In the data rows, 500 means zero.
One hidden rule gives every row of this table a label. Here are some rows, each with its label.
array([414, 345, 616, 470, 578, 677, 337, 473, 258, 255, 470,  54, 161, 375, 436, 460, 591, 211, 427, 461, 563, 453,
       999, 532, 602, 355, 384, 559, 579, 668, 572, 612, 440, 362, 700, 614, 737, 518, 469, 614, 728, 976, 568, 231,
       648,  96, 823, 523]) u
array([655, 320, 684, 516, 619, 557, 295, 559, 150, 269, 458,  77,  78, 398, 333, 447, 525, 438, 706, 355, 555, 397,
       618, 513, 122, 398, 317, 550, 341, 689, 363, 427, 653, 414, 587, 748, 893, 615, 517, 620, 718, 999, 646, 264,
       692, 222, 678, 492]) i
array([521, 377, 699, 634, 410, 407, 641, 500, 375, 234, 379, 658, 210, 607, 426, 878, 496, 431, 711, 402, 554, 452,
        11, 357, 646, 529, 456, 567, 214, 607, 223, 239, 599, 652, 137, 316, 294, 561, 381, 371, 542, 666, 670, 481,
       677, 440, 205, 535]) m
array([513, 511, 434, 573, 517, 371, 760, 516, 579, 331, 503, 539, 429, 509, 464, 838, 495, 801, 531, 430, 463, 528,
       460, 445, 120, 462, 571, 418, 490, 429, 632, 664, 434, 572, 554, 480, 403, 504, 477, 525, 535, 510, 577, 505,
       497, 550, 410, 485]) z
array([530, 450, 615, 101, 438, 757, 441, 421, 504, 641, 803, 664, 436, 588, 813, 599, 341, 312, 551, 567, 526, 376,
       807, 526, 829, 622, 564, 559, 566, 384, 498, 305, 615, 501, 427, 343, 350, 563, 401, 266, 670, 563, 434, 438,
       557, 688, 217, 466]) s
array([730, 594, 367, 497, 548, 278, 508, 651, 507, 743, 366, 423, 228, 517, 426, 507, 544, 607, 679, 521, 447, 538,
         0, 384, 177, 543, 477, 444, 584, 486, 631, 611, 520, 573, 313, 765, 698, 365, 404, 899, 264, 189, 440, 692,
       442, 598, 329, 273]) i
array([453, 607, 203, 589, 532, 523, 173, 415, 461, 721, 611, 308, 999, 393, 418, 181, 470, 307, 359, 613, 338, 496,
       321, 706, 275, 381, 563, 444, 753, 367, 877, 801, 328, 391, 499, 726, 428, 410, 565, 814, 452, 286, 336, 624,
       290, 483, 569, 391]) u
array([411, 386, 505, 473, 465, 446, 650, 615, 711, 498, 565, 563, 561, 496, 569, 476, 441, 443, 270, 583, 459, 481,
       585, 491, 944, 604, 559, 480, 419, 434, 503, 439, 456, 489, 429, 516, 405, 547, 490, 421, 736,  18, 462, 613,
       491, 542, 445, 605]) i
array([474, 310, 436, 549, 428, 589, 509, 229, 598, 499, 474, 383, 590, 486, 489,  23, 443, 771, 281, 524, 447, 541,
       757, 541, 576, 563, 553, 523, 598, 270, 571, 599, 403, 451, 684, 540, 499, 506, 623, 398, 620, 243, 428, 299,
       440, 423, 461, 572]) z
array([276, 328, 373, 491, 505, 545, 752, 367, 473, 143, 357, 685, 624, 537, 565, 702, 409, 872, 509, 423, 489, 518,
       173, 494, 399, 657, 477, 541, 566, 439, 333, 208, 351, 492, 453, 671, 422, 642, 594, 469, 826,  91, 547, 429,
       476, 510, 491, 601]) m
array([520, 340, 553, 453, 448, 550, 826, 561, 552, 344, 272, 634, 493, 604, 507, 630, 453, 695, 598, 495, 567, 442,
       528, 469, 835, 556, 539, 509, 380, 508, 603, 235, 762, 634, 540, 308, 547, 603, 355, 241, 549, 618, 427, 442,
       606, 472, 364, 595]) m
array([288, 475, 560, 385, 502, 624, 554, 365, 532, 593, 615, 425, 366, 575, 529, 292, 400,   0, 428, 514, 635, 462,
       583, 651, 933, 475, 441, 590, 443, 422, 637, 282, 513, 462, 474, 276, 494, 546, 601, 343, 740, 513, 440, 243,
       537, 445, 459, 610]) i
array([244, 534, 316, 546, 425, 352, 618, 331, 883, 609, 506, 570, 841, 556, 552, 415, 483, 527, 482, 609, 387, 605,
       344, 498, 680, 618, 633, 484, 674, 233, 679, 594, 274, 537, 553, 592, 136, 515, 612, 638, 350,   0, 335, 631,
       378, 560, 499, 470]) u
array([321, 583, 247, 262, 368, 473, 675, 382, 802, 668, 595, 959, 999, 543, 648, 447, 464, 601, 285, 629, 412, 521,
       756, 660, 967, 534, 590, 503, 714, 234, 636, 682, 373, 624, 432,  70, 156, 358, 500, 567, 414, 270, 355, 673,
       287, 909, 306, 485]) j
array([219, 467, 634, 314, 523, 702, 553, 425, 493, 406, 508, 683, 140, 414, 539, 437, 389,   5, 340, 551, 660, 445,
       999, 598, 949, 617, 591, 518, 430, 496, 547, 363, 512, 400, 464,  29, 569, 449, 561,  93, 701, 638, 472, 408,
       522, 622, 590, 492]) u
array([648, 641, 605, 420, 539, 484, 226, 602, 422, 606, 810, 228,   0, 450, 441, 258, 470, 321, 476, 461, 538, 322,
       789, 521, 435, 228, 413, 452, 528, 766, 568, 749, 540, 537, 414, 617, 976, 495, 337, 850, 540, 633, 525, 478,
       697, 455, 427, 421]) u
array([779, 585, 740, 392, 442, 525, 476, 816, 369, 637, 626, 441,   0, 681, 419, 703, 578, 372, 671, 439, 634, 361,
        16, 369, 263, 326, 219, 443, 262, 758, 161, 449, 961, 476, 154, 448, 857, 415, 181, 735, 414, 999, 726, 641,
       702, 636, 420, 397]) i
array([171, 337, 408, 527, 476, 767, 676, 351, 477, 185, 342, 575, 821, 522, 493, 553, 409, 874, 391, 552, 492, 550,
       999, 453, 609, 593, 591, 578, 541, 272, 576, 332, 371, 323, 749, 404,  17, 671, 619, 117, 597, 540, 527, 193,
       510, 327, 825, 705]) m
array([425, 486, 295, 684, 602, 440, 272, 521, 366, 623,  84,   0, 604, 428, 278, 482, 718, 934, 708, 464, 426, 599,
       527, 504,   0, 450, 506, 418, 527, 432, 741, 680, 321, 521, 613, 999, 239, 487, 627, 580, 293,  49, 508, 497,
       336, 233, 657, 455]) s
array([423, 390, 488, 324, 452, 542, 609, 401, 487, 549, 701, 732, 260, 604, 721, 385, 365, 147, 359, 613, 590, 484,
       633, 497, 554, 461, 559, 538, 398, 451, 369, 676, 529, 424, 370, 244, 503, 507, 477, 396, 597, 702, 490, 483,
       448, 585, 485, 523]) u
array([452, 607, 116, 286, 442, 521, 547, 372, 850, 999, 590, 999, 999, 593, 704, 106, 331, 154, 253, 770, 342, 626,
       892, 691, 988, 545, 759, 515, 852, 277, 654, 826, 367, 566, 420, 498, 102, 476, 401, 494, 491,   0, 349, 812,
       273, 767, 490, 514]) u
array([528, 392, 671, 452, 470, 470, 536, 473, 478, 420, 387, 551,   0, 601, 443, 476, 546, 425, 467, 456, 632, 405,
       712, 421, 432, 531, 401, 496, 486, 657, 231, 245, 701, 520, 434,  13, 761, 494, 463, 154, 688, 548, 609, 491,
       565, 525, 428, 425]) z
array([546, 361, 596, 664, 587, 458, 508, 526, 100, 478, 493,   0, 356, 330, 382, 453, 635, 451, 474, 477, 562, 445,
       347, 500, 400, 406, 413, 501, 384, 545, 556, 424, 553, 400, 476, 883, 828, 498, 694, 485, 311, 797, 619, 332,
       607, 370, 792, 722]) s
array([563, 455, 289, 546, 516, 575, 298, 577, 621, 858, 375, 452, 966, 402, 456, 119, 490, 325, 419, 605, 444, 538,
       920, 483, 623, 542, 458, 502, 702, 442, 703, 595, 138, 537, 681, 956, 110, 498, 560, 855, 184, 446, 307, 376,
       395, 635, 426, 494]) i
array([484, 375, 523, 677, 550, 381, 538, 420, 626, 248, 471,  74, 854, 352, 488, 726, 526, 566, 757, 486, 501, 553,
       798, 455, 327, 429, 548, 558, 459, 463, 456, 298, 398, 424, 533, 277, 388, 549, 619, 360, 789, 241, 561, 274,
       445, 436, 624, 554]) m
array([449, 406, 554, 302, 377, 523, 697, 406, 535, 522, 777, 969, 323, 618, 600, 527, 334, 595, 441, 500, 567, 516,
       749, 451, 905, 553, 601, 536, 344, 456, 243, 260, 567, 627, 358,   0, 325, 555, 421, 383, 637, 464, 488, 485,
       528, 730, 212, 545]) z
array([208, 209, 681, 758, 554, 597, 535, 345, 317, 126, 161,  25, 882, 342, 237, 428, 624,  70, 379, 547, 615, 414,
       999, 428, 590, 506, 557, 615, 530, 565, 608, 406, 500, 292, 999, 110, 444, 716, 828, 389, 837, 626, 446,   0,
       509, 252, 865, 811]) u
array([399, 438, 493, 544, 490, 494, 587, 351, 394, 317, 283, 527, 711, 482, 332, 649, 505, 856, 563, 379, 469, 545,
       213, 446, 203, 529, 521, 489, 484, 622, 345, 443, 446, 425, 514, 611, 514, 446, 492, 228, 753, 398, 408, 467,
       572, 421, 500, 569]) m
array([395, 172, 745, 394, 427, 624, 559, 489, 489, 394, 289, 532, 296, 498, 574, 623, 450, 739, 462, 314, 640, 500,
       772, 346, 550, 486, 448, 558, 356, 820, 189, 292, 785, 480, 164, 240, 600, 634, 587,  47, 821, 649, 718, 377,
       658, 565, 515, 635]) m
array([517, 725, 261, 520, 537, 426, 420, 548, 680, 717, 608, 350, 790, 467, 539, 237, 410, 594, 450, 582, 432, 568,
       524, 644, 491, 477, 626, 398, 648, 315, 673, 767, 254, 454, 508, 703, 474, 404, 592, 698, 373, 254, 367, 560,
       376, 595, 419, 434]) u
array([549, 692, 405, 780, 646, 440, 380, 656, 587, 461, 221,  42, 569, 312, 455, 255, 488, 552, 541, 560, 414, 546,
       605, 493, 187, 422, 520, 408, 651, 511, 535, 665, 394, 507, 682, 999, 656, 354, 768, 625, 330, 380, 479, 539,
       429, 399, 640, 324]) i
array([599, 568, 473, 346, 481, 623, 561, 631, 557, 202, 551, 637, 141, 575, 528, 332, 430, 325, 429, 531, 603, 548,
       329, 486, 573, 440, 466, 506, 380, 597, 294, 439, 678, 629, 503, 387, 485, 571, 266, 315, 654, 565, 470, 392,
       528, 610, 681, 504]) u
array([394, 480, 317, 447, 387, 490, 619, 316, 704, 516, 517, 932, 526, 522, 655, 757, 426, 597, 443, 608, 465, 524,
       941, 641, 887, 543, 650, 544, 535, 500, 490, 445, 480, 577, 486,  54, 271, 469, 523, 346, 294, 164, 384, 452,
       402, 580, 346, 519]) z
array([669, 760, 409, 684, 631, 406, 410, 649, 456, 784, 555, 107, 532, 533, 397, 331, 590, 485, 443, 536, 301, 564,
       180, 394, 311, 431, 539, 418, 648, 470, 613, 717, 400, 395, 600, 920, 489, 358, 556, 917, 149, 341, 392, 763,
       422, 561, 640, 404]) i
array([423, 548, 543, 397, 455, 436, 797, 450, 468, 328, 675, 804, 448, 563, 497, 571, 501, 487, 444, 477, 480, 450,
       833, 466, 999, 629, 513, 578, 477, 497, 471, 306, 482, 541, 267, 377, 332, 542, 535, 251, 773, 539, 561, 447,
       498, 555, 494, 440]) m
array([463, 672, 341, 373, 453, 549, 368, 457, 623, 879, 671, 693, 427, 527, 681, 316, 430, 546, 259, 636, 429, 489,
       568, 671, 685, 436, 540, 489, 586, 425, 443, 538, 678, 380, 356, 633, 355, 447, 340, 582, 450, 269, 404, 612,
       465, 740, 385, 342]) i
array([644, 618, 371, 257, 273, 428, 734, 401, 778, 811, 653, 844, 461, 625, 811, 435, 411, 980, 527, 500, 512, 524,
       130, 494, 823, 523, 572, 503, 445, 544, 376, 449, 531, 746,  46, 226,   0, 336, 254, 556, 466, 271, 460, 871,
       365, 940, 239, 435]) z
array([547, 714, 363, 492, 449, 449, 381, 494, 394, 782, 570, 555, 937, 342, 417, 325, 490, 866, 544, 527, 435, 577,
       517, 521, 244, 542, 616, 399, 659, 504, 756, 787, 449, 480, 490, 717, 463, 398, 695, 754,   0, 231, 320, 535,
       432, 406, 634, 433]) j
array([826, 539, 661, 471, 571, 461, 472, 871, 500, 609, 846, 852, 138, 625, 426, 795, 551, 623, 719, 389, 553, 473,
       165, 457, 125, 333, 394, 423, 211, 692, 244, 508, 816, 586, 111, 811, 999, 339, 219, 627, 282, 937, 582, 917,
       638, 647, 113, 292]) s
array([566, 707, 500, 650, 701, 591, 235, 595,  34, 527, 556,   6, 135, 190, 384, 175, 633, 346, 697, 459, 474, 470,
       412, 447, 259, 339, 353, 502, 533, 636, 646, 517, 523, 435, 678, 878, 971, 447, 702, 404, 376, 930, 518, 386,
       543, 276, 907, 511]) i
array([501, 400, 611, 666, 411, 494, 534, 582, 478, 509, 715, 492, 119, 606, 476, 840, 466, 917, 688, 373, 519, 509,
         0, 477, 415, 430, 312, 482, 434, 582, 560, 495, 629, 570, 345, 591, 836, 488, 452, 507,   0, 526, 643, 718,
       563, 402, 614, 339]) m
array([252, 543, 320, 469, 419, 484, 456, 224, 719, 713, 533, 650, 999, 409, 629, 124, 396, 389, 166, 685, 336, 579,
       999, 729, 904, 499, 652, 459, 848, 261, 741, 622, 403, 445, 800, 513, 100, 543, 611, 524, 839,  53, 289, 391,
       378, 507, 697, 515]) u
array([304, 332, 449, 520, 355, 579, 769, 560, 496, 333, 411, 758, 531, 500, 441, 592, 534, 703, 416, 417, 462, 585,
       546, 363, 711, 740, 535, 571, 414, 396, 467, 345, 354, 577, 553,   0,  97, 534, 432, 141, 602, 359, 464, 532,
       523, 568, 352, 604]) z
array([494, 461, 559, 683, 506, 538, 519, 425, 365,  82,  82, 314, 920, 411, 312, 475, 567, 734, 741, 496, 431, 447,
       660, 472, 334, 513, 520, 520, 376, 422, 536, 607, 342, 417, 609, 600, 211, 525, 591, 414, 832, 325, 573, 191,
       645, 312, 579, 681]) z
array([472, 444, 510, 623, 523, 591, 622, 390, 590, 620, 588, 568, 797, 450, 459, 614, 540, 755, 464, 517, 536, 501,
       667, 424, 254, 524, 547, 563, 403, 461, 480, 395, 644, 484, 501, 335, 382, 579, 427, 366, 539, 641, 525, 462,
       375, 330, 440, 544]) m
array([784, 571, 424, 629, 450, 399, 317, 669, 497, 450, 569, 445,  92, 529, 542, 653, 511, 575, 539, 394, 508, 496,
       347, 492, 343, 515, 438, 519, 573, 431, 372, 542, 563, 599, 500, 705, 861, 442, 366, 490, 360, 999, 500, 620,
       509, 523, 624, 474]) i
array([504, 402, 390, 335, 492, 320, 646, 409, 601, 535, 473, 391, 623, 479, 468, 531, 384, 535, 440, 537, 476, 573,
       621, 521, 519, 520, 536, 544, 529, 387, 603, 363, 465, 512, 501, 488, 422, 487, 454, 383, 641, 184, 434, 568,
       341, 597, 354, 562]) s
array([567, 389, 818, 287, 173, 383, 999, 525, 543, 315, 667, 999,   0, 701, 613, 993, 443, 404, 602, 379, 592, 499,
       134, 302, 547, 627, 428, 482, 288, 622,   0,   0, 692, 799,   0,   0, 325, 579,  26, 399, 171, 475, 652, 618,
       592, 794,  63, 352]) m
array([503, 395, 631, 403, 376, 567, 941, 415, 457, 549, 484, 667, 188, 612, 559, 661, 491, 489, 504, 460, 524, 559,
       125, 518, 715, 613, 566, 547, 299, 538, 284, 407, 525, 756, 387, 412, 109, 539, 219, 421, 405, 585, 627, 625,
       562, 640, 376, 424]) m
array([501, 433, 634, 337, 489, 426, 451, 445, 335, 276, 853, 469, 185, 535, 508, 522, 530, 476, 558, 416, 610, 402,
       332, 371, 530, 442, 452, 598, 387, 645, 336, 464, 643, 556, 566, 376, 794, 630, 492, 146, 641, 689, 529, 524,
       592, 457, 593, 532]) j
array([491, 558, 526, 426, 501, 544, 460, 669, 638, 538, 531, 810, 269, 646, 619, 569, 484, 565, 345, 494, 505, 454,
       304, 501, 527, 524, 463, 455, 384, 472, 497, 431, 685, 673,  95, 124, 616, 463, 228, 454, 564, 540, 565, 710,
       521, 579, 465, 393]) z
array([515, 572, 491, 707, 513, 305, 596, 551, 333, 323,  83, 252, 568, 468, 455, 554, 627, 999, 726, 470, 518, 555,
       207, 291,   0, 549, 459, 448, 557, 497, 485, 585, 377, 578, 342, 720, 609, 454, 649, 927, 176, 602, 517, 640,
       583, 418, 604, 648]) m
array([411, 569, 407, 831, 608, 321, 709, 428, 491, 338,  13, 521, 999, 448, 489, 694, 540, 759, 627, 459, 480, 677,
       281, 469, 272, 606, 545, 451, 603, 408, 533, 649, 217, 609, 597, 675, 325, 499, 551, 434, 465, 316, 456, 547,
       376, 410, 560, 604]) z
array([529, 459, 493, 218, 435, 543, 668, 360, 640, 503, 619, 912, 466, 607, 688, 411, 462, 391, 289, 531, 517, 466,
       371, 454, 524, 589, 587, 532, 458, 473, 360, 407, 650, 722, 335,   0, 386, 537, 465, 342, 607, 449, 615, 477,
       607, 632, 359, 506]) j
array([685, 407, 567, 482, 431, 539, 444, 494, 357, 242, 418, 292, 199, 404, 470, 608, 516, 454, 613, 482, 634, 505,
       697, 469, 520, 476, 319, 519, 309, 655, 362, 388, 684, 445, 617, 550, 656, 613, 567, 356, 742, 999, 633, 475,
       637, 388, 557, 555]) s
array([858, 617, 444, 619, 570, 537, 478, 523, 544, 608, 279, 620,   0, 490, 260, 654, 560, 536, 563, 360, 522, 520,
         0, 399, 397, 423, 502, 494, 482, 614, 446, 614, 545, 472, 342, 848, 510, 412, 411, 897, 208, 450, 533, 313,
       515, 485, 611, 350]) i
array([491, 542, 518, 368, 443, 573, 578, 488, 555, 535, 538, 600, 625, 526, 625, 308, 394, 316, 488, 510, 469, 538,
       517, 515, 762, 506, 560, 548, 520, 373, 700, 429, 453, 429, 411, 284, 452, 465, 567, 201, 593, 463, 436, 469,
       468, 646, 341, 527]) u
Which column or columns does the hidden rule look at? Columns are counted from 0, in order:
17 31 35
Here are more rows. What is the label of each one?
array([212, 183, 464, 361, 416, 719, 681, 323, 617, 503, 708, 855, 473, 470, 638, 583, 445, 551, 196, 505, 540, 495,
       623, 520, 999, 668, 552, 588, 362, 441, 565, 364, 403, 360, 472,   0, 146, 617, 555, 165, 873, 705, 526, 369,
       525, 469, 467, 588]) z
array([645, 630, 507, 572, 575, 487, 281, 842, 405, 616, 388, 306, 298, 343, 294, 566, 645, 449, 780, 363, 517, 408,
       174, 526, 161, 365, 370, 410, 535, 596, 479, 601, 592, 471, 398, 974, 696, 451, 450, 643, 181, 990, 553, 564,
       621, 476, 550, 440]) i
array([524, 413, 544, 778, 547, 295, 695, 754, 394, 323, 437, 472, 459, 435, 439, 626, 580, 999, 800, 450, 557, 463,
       133, 363, 203, 442, 374, 419, 486, 720, 570, 407, 476, 517, 671, 713, 653, 449, 486, 518, 320, 578, 663, 561,
       637, 430, 626, 451]) m
array([815, 493, 679, 416, 436, 686, 488, 600, 397, 465, 624, 506, 144, 629, 429, 398, 476, 172, 618, 392, 680, 319,
       276, 473, 146, 394, 368, 520, 363, 571, 332, 357, 861, 571, 267, 178, 918, 428, 310, 484, 549, 906, 785, 635,
       646, 473, 459, 478]) u
array([400, 540, 438, 505, 517, 378, 386, 368, 671, 364, 400, 438, 821, 492, 433, 355, 549, 843, 422, 572, 420, 511,
       519, 594, 411, 561, 579, 525, 570, 354, 639, 595, 298, 452, 535, 442, 201, 515, 649, 376, 397,  65, 469, 476,
       461, 419, 680, 538]) z
array([562, 517, 432, 519, 564, 661, 258, 538, 419, 808, 668, 361, 477, 535, 663, 244, 503, 233, 416, 659, 452, 486,
       435, 683, 625, 353, 631, 424, 801, 476, 621, 814, 637, 384, 379, 568, 739, 413, 537, 577, 396, 598, 354, 357,
       504, 703, 563, 414]) u
array([519, 430, 798, 582, 472, 682, 489, 573, 338, 460, 567, 817,   0, 610, 511, 765, 586, 728, 636, 405, 635, 344,
       150, 318, 122, 468, 347, 500, 480, 741, 301, 266, 743, 588, 284, 365, 805, 490, 244, 400, 322, 988, 559, 704,
       644, 547, 319, 477]) m
array([432, 440, 685, 431, 524, 580, 777, 511, 588, 258, 366, 335, 347, 592, 432, 693, 558, 885, 588, 365, 544, 431,
       327, 447, 318, 571, 489, 552, 327, 572, 149,  78, 576, 575, 284, 350, 458, 505, 629, 295, 615, 999, 472, 617,
       600, 418, 416, 545]) m
array([769, 822, 386, 559, 559, 288, 246, 792, 624, 999, 611, 388, 266, 445, 535, 715, 588, 549, 640, 497, 381, 524,
       127, 488,   0, 438, 435, 326, 687, 589, 619, 731, 569, 559, 275, 999, 672, 355, 283, 999,   0, 385, 555, 973,
       422, 713, 391, 222]) i
array([621, 877, 447, 221, 505, 620, 289, 477, 639, 999, 979, 698, 248, 619, 631, 265, 399,   0, 417, 638, 458, 421,
       844, 568, 999, 394, 419, 483, 681, 720, 305, 644, 725, 503, 417, 554, 507, 429, 293, 594, 319, 382, 379, 661,
       486, 729, 371, 435]) u
array([519, 563, 462, 403, 360,  49, 740, 653, 804, 372, 265, 986, 472, 717, 436, 943, 491, 999, 653, 375, 476, 587,
         0, 349, 176, 621, 570, 450, 329, 417, 185, 209, 406, 728, 230, 305, 199, 373, 269, 177, 329, 105, 682, 817,
       464, 730,  90, 413]) m
array([498, 388, 526, 540, 524, 479, 519, 638, 278, 152, 377, 284, 559, 475, 378, 640, 592, 505, 586, 451, 550, 521,
       304, 421, 181, 493, 511, 534, 501, 487, 490, 513, 422, 507, 595, 717, 519, 552, 663, 416, 637, 592, 547, 318,
       597, 397, 491, 550]) i
array([592, 393, 537, 727, 578, 307, 469, 710, 353, 260,  79, 243, 272, 339, 292, 492, 705, 627, 755, 387, 459, 584,
       202, 331,  77, 329, 353, 428, 459, 573, 467, 660, 445, 392, 413, 999, 999, 466, 487, 580, 280, 805, 607, 376,
       456, 292, 676, 483]) i
array([585, 357, 544, 777, 505, 358, 684, 573, 307, 310, 253, 465, 504, 463, 354, 514, 585, 932, 716, 370, 460, 559,
       398, 455, 298, 576, 489, 453, 324, 440, 502, 524, 463, 567, 728, 723, 369, 498, 617, 489, 560, 451, 562, 494,
       412, 423, 560, 548]) m
array([424, 597, 401, 668, 556, 474, 370, 481, 717, 473, 268, 259, 999, 457, 384, 753, 520, 431, 524, 475, 374, 521,
       376, 497, 490, 523, 613, 400, 622, 475, 518, 808, 186, 632, 552, 710, 422, 467, 528, 558, 173, 100, 511, 535,
       420, 604, 621, 474]) u
array([326, 486, 373, 547, 513, 820, 467, 172, 479, 490, 614, 313, 814, 318, 449, 399, 407,   0, 493, 583, 510, 538,
       913, 583, 850, 388, 603, 603, 536, 355, 730, 854, 460, 357, 644, 435, 628, 548, 531, 514, 736,  47, 368, 579,
       466, 334, 606, 637]) u
array([668, 481, 548, 708, 512, 316, 553, 627, 357, 447, 294, 610, 462, 518, 483, 638, 539, 838, 605, 409, 442, 581,
       424, 529, 379, 546, 426, 374, 506, 481, 542, 249, 411, 626, 479, 656, 560, 447, 406, 519, 487, 341, 591, 423,
       538, 410, 451, 469]) m
array([399, 313, 571, 650, 457, 589, 834, 502, 553,  68,  55, 756, 414, 550, 443, 919, 469, 742, 541, 402, 483, 593,
       511, 341, 541, 752, 499, 613, 340, 497, 359, 235, 512, 577, 527, 583, 319, 622, 620,  73, 500,  28, 686, 380,
       535, 316, 362, 652]) m
array([340, 331, 578, 608, 426, 348, 638, 438, 588, 326, 468, 400, 676, 587, 540, 761, 510, 835, 441, 464, 560, 627,
       700, 315, 632, 619, 522, 536, 379, 508, 341, 297, 516, 582, 494, 289,  92, 564, 592, 226, 715, 588, 543, 433,
       536, 397, 468, 541]) m
